In the data rows, 128 means zero.
Each row is a mix of 2 hidden patterns, all the same size, taken from one set. Each row also carries a little noise. Patterns are numbered from 0, in the order they first appear below.
Each row in order, then the numbers of its patterns, largest weight first:
[112 115 158 114 108 107 144  92 143  91 145 126  67 120 102  94 111 110
 155] 0 1
[ 94  78 127 104  96 106 135 154  98  79 120 123 105 173 125 141 118 117
 111] 2 3
[107 118 176 129 128 108 169 122 145  90 136 130  88 148 128 122 114 116
 151] 0 3
[137 155 113 129 140 107  86 142 134 146  97 107 127 113 122 137 142  91
 116] 4 5
[111 111 172 107 116 101 133  92 144  94 139 122  68 133 101  99 111 103
 156] 0 1
[ 88  68 140 125 105  86 169 141 109 124  96 102 110 198 135 114 118 149
 116] 3 6
[101 119 106  89 116  97 117 138 116 110 103  86 113 157 121 143 121 104
  89] 7 3
[ 97 118  98 106 107 112  95 129  89  96 126 141 126 142 113 124 109  94
 120] 2 5
[135 138 128 114 176 114  97 120 132 129 100  71 119  75 108 142 143 122
 103] 4 8
[151 157 185 154 143 134 158 131 171 118 172 157 113 117 124 121 135 122
 163] 0 9
[122 158 103 129 117 100  89 146 128 143 103 121 130 119 133 129 126  88
 124] 5 4
[101 111  93 107 102 108  97 131  90 106 123 142 131 142 113 127 114  89
 120] 2 5
[108  83 122 110  96 103 135 106  94 136 116 101 106 169 105  98 121 143
 112] 6 1
[ 96  88 102  99  94 102 108 126  97  90 129 113 101 139 103 123 107 109
 116] 2 1
[137 119 132 122 140  85 106 140 151 126  82  75  93 118 103 146 126 121
 102] 4 1
[ 98 132  95 112  96 113  94 137  96 117 131 138 138 140 133 119 119  88
 125] 5 2
[136 142 125 113 163 119 109 134 135 137  95  81 122  86 110 140 136 118
 112] 4 8
[124 114 118 121 118 135 126 146 115 113 142 144 135 143 125 152 133 130
 117] 2 9
[133 124 147 132 154  92 131 164 139 129  84  84 100 134 129 166 142 125
 106] 4 3
[158 155 160 154 141 142 160 139 168 145 162 155 122 130 142 141 148 147
 156] 9 0
[105 125 107 130 108 115 109 121  96 141 127 135 131 152 127 102 120 110
 135] 5 6
[ 86 113  85 102  84 104  81 132  76  86 130 147 129 142 111 129 109  68
 113] 2 5
[110 111 164 124 118 104 162 132 148  99 124 122 102 149 138 128 115 120
 140] 3 0
[125 107 129 107 123  88 110 134 136 128  87  64  82 130 103 137 124 112
 111] 1 4
[163 157 184 155 151 138 170 125 183 121 172 168 112 111 130 130 141 124
 170] 0 9
[142 125 142 125 145  92 123 158 144 134  92  89 102 133 128 157 144 131
 106] 4 3
[ 83 113 116  96 116  91 136 156 128 110  93  88  99 171 129 138 124 105
  89] 3 7
[112 122 161 118 120 109 138 102 142  95 141 124  83 122 118 101 121 111
 150] 0 1
[122 110 145 124 141  98 142 168 158 120  85  88  96 148 140 154 134 134
 113] 3 4
[ 93 156  75  90 107  91  70 120 100 117 112 111 137 129 107 124 125  61
  97] 7 5
[133 148 112 117 138 113 115 140 131 142 130 120 133 137 115 142 146 118
  96] 7 9
[101  94 110 108 102 102 133 146 106  88 117 126 111 159 114 140 114 114
 112] 2 3
[139 157 109 132 147 108  90 141 131 146  96 111 126 110 119 149 137  94
 119] 4 5
[112 157 151 129 118 112 123 100 133 110 145 159 111 112 117  95 121  91
 156] 0 5
[111 135 159 107 144 127 141  79 140  94 155 132 102  87  96  88 105  96
 154] 0 8
[118 119 163 117 109 107 138 104 142 104 138 120  89 115 104 102 112 105
 151] 0 1
[115 117 162 114 112 109 137  95 145  99 142 127  85 121 113 102 111 108
 157] 0 1
[103 109 163 125 120 101 159 134 144  96 119 114  86 145 132 128 115 121
 142] 3 0
[121 151 106 129 125 105  91 140 126 139 105 122 131 114 123 131 128  97
 126] 5 4
[ 97 114 110  96 119  95 116 137 124 109 104  86 118 162 120 141 129 102
  88] 7 3
[ 84  80 108  79  82  93  99 123  93  76 120 109  91 153  90 119 100 104
 103] 2 1
[ 98 117 116 101 122  92 120 136 115 114 106  90 113 159 121 137 129 109
  91] 7 3
[152 150 165 154 147 139 154 140 163 137 157 149 122 130 137 134 141 132
 149] 9 0
[118 147 105 128 132 105  88 146 116 146 100 120 135 113 130 133 129  92
 121] 5 4
[137 160 118 135 147  96  88 137 132 146  94 110 130 109 124 150 139 100
 116] 4 5
[125 157 102 130 133  97  86 142 119 139 104 118 135 114 126 139 129  89
 116] 5 4
[115 157 147 131 110 115 116 105 134 112 148 156 114 114 114  96 118  82
 157] 0 5
[ 95 118 117  84 115  88 119 140 116 116 102  79 114 160 116 139 129  97
  70] 7 3
[184 162 141 166 164 134 139 171 172 169 118 119 139 127 148 176 171 153
 122] 9 4
[108 110 109 133 100 118 120 113  92 144 127 124 135 157 112 103 130 131
 117] 6 5
[106 106 163 125 123 101 155 136 143  98 119 132  90 145 138 118 117 122
 140] 3 0
[110  86 124 120 105  99 133 109 101 121 116  98  96 156 113  98 116 139
 115] 1 6
[172 152 146 154 167 131 127 167 161 163 114 114 127 115 132 166 165 141
 111] 4 9
[157 161 173 143 142 132 159 129 170 119 169 161 108 118 125 124 136 135
 158] 0 9
[105 113 179 131 123 101 165 125 152  95 143 130  80 138 129 114 117 119
 157] 0 3
[184 163 142 161 175 128 135 172 175 173 111 120 132 115 138 178 174 151
 115] 9 4
[132 130 123 114 167 114 108 124 135 129 110  83 121  95 109 136 143 113
 109] 4 8
[145 124 124 136 128 126 130 151 128 135 140 141 129 144 132 153 139 133
 124] 9 2
[136 103 129 156 127 131 169 132 113 170 139 140 137 180 118 120 161 182
 120] 6 9
[106 117 178 122 123 103 163 123 162  96 148 137  90 138 110 111 120 113
 157] 0 3
[ 96  90 112 118 123 120 142  79  76 136 130  96 131 151  95  79 127 147
  98] 6 8
[143 152 174 146 145 137 160 123 168 118 173 164 107 124 118 130 140 118
 159] 0 9
[ 82 122  85 128  85 110 105 110  77 148 121 139 134 156 110  88 114 107
 126] 5 6
[ 94  85 121 110 102  97 130 149 105  85 116 120 110 166 118 137 122 117
 106] 2 3
[105 156 145 129 127 103 121 108 130 116 159 162 108 116 115 102 123  88
 153] 0 5
[144 125 140 147 128 141 153 143 139 163 142 137 139 156 130 125 152 158
 126] 9 6
[140 107 131 150 114 128 154 127 118 158 134 133 132 168 123 116 153 159
 116] 6 9
[159 140 130 146 156 122 126 159 154 148 114 120 125 122 125 162 154 134
 116] 4 9
[120 150 103 122 123 115  96 136 124 136 108 125 136 119 123 134 126  93
 124] 5 4
[ 87 116  91 127  94 102 103 117  78 147 127 136 131 166 122  87 122 110
 124] 5 6
[ 78  76 131 107  96  89 138 151 110  86 109 116 106 183 143 144 107 120
 107] 3 2
[ 81  95 107 103 125 116 122  77  77 137 122  90 132 123  92  79 119 132
 115] 8 6
[ 93 111 111  88 107  86  97 113 113 109 111  77  99 149  94 117 112 104
  89] 1 7
[ 96 156 122 128 108 118  97 114 121 119 139 152 123 117 129 105 107  81
 155] 5 0
[104 111 106 127 104 113 122 105  90 138 130 137 133 157 109  98 133 123
 122] 6 5
[133 134 125 111 165 121 113 119 128 131 108  84 128  92 108 132 141 126
 113] 4 8
[101 128 146 110 143 127 129  79 124 104 147 109 115  82 104  80 102  96
 151] 8 0
[105 101 120 127 126 109 146  94  96 125 126 102 131 137  97  94 121 143
 113] 6 8
[105 115 162 125 122 101 165 136 147 102 126 126  95 145 130 123 117 122
 140] 3 0
[ 97 104 169 116 115 103 159 135 143  94 123 127  92 156 131 121 114 123
 140] 3 0
[176 156 148 152 160 139 140 169 164 162 119 128 133 126 135 170 156 151
 123] 9 4
[113 154 152 132 116 111 124 100 134 102 159 171  99 109 122  89 115  79
 171] 0 5
[ 96 120 100 103 101 102  95 129  82 103 136 140 128 137 114 128 110  86
 124] 2 5
[138 109 131 153 124 129 162 132 118 160 140 135 136 163 117 127 150 170
 114] 6 9
[143 124 132 114 141  90  96 138 142 133  86  64  86 115 101 153 138 123
 101] 4 1
[ 87  79 111  86  83  91 106 124  90  78 116 112  95 160  90 126  98 103
 105] 2 1
[135 150 124 130 150 105  99 146 132 139 107 110 125 114 115 152 142  99
 110] 4 5
[131 124 148 124 150  80 133 167 161 132  70  69  99 137 123 169 144 135
  98] 4 3
[145 128 135 145 132 136 154 151 126 162 140 130 139 153 131 129 156 156
 127] 9 6
[112  89 119 116  98 104 142 102  96 144 118 104 108 174  96  95 123 142
 109] 6 1
[ 89 103 126 100 111 102 134 148 127 110 100  82 107 162 136 139 126 118
 104] 3 7
[177 165 147 163 176 122 120 171 171 163 115 107 127 116 122 176 174 144
 108] 4 9
[180 162 141 160 169 137 141 174 169 164 119 122 135 122 141 166 167 158
 121] 9 4
[ 85 117  90 101  94 105  91 126  80 102 124 148 139 141 113 127 112  85
 118] 2 5
[131 116 124 114 124  93 109 131 136 123  96  81  93 126 113 125 122 118
 114] 1 4
[ 87  84 110  87  83  95 109 123 100  90 117  96  87 146 104 121  96 102
 116] 1 2
[149 122 131 125 140  91 103 133 148 131  77  74  90 115  93 153 133 116
 100] 4 1
[128 106 126 148 127 129 154 125 108 165 136 136 128 177 116 119 149 166
 120] 6 9
[ 89 163  73 100  95  99  62 124  97 136 117 117 141 122 123 110 118  58
 107] 5 7
[110 119 102  80 108  94  96 119 114 115 112  88 104 140  98 123 114  89
  83] 7 1
[ 93 155  94 108 112 102  80 122 113 129 117 126 140 131 122 116 120  78
 109] 5 7
[149 121 130 159 129 135 163 147 129 164 142 138 131 166 136 126 152 164
 129] 9 6
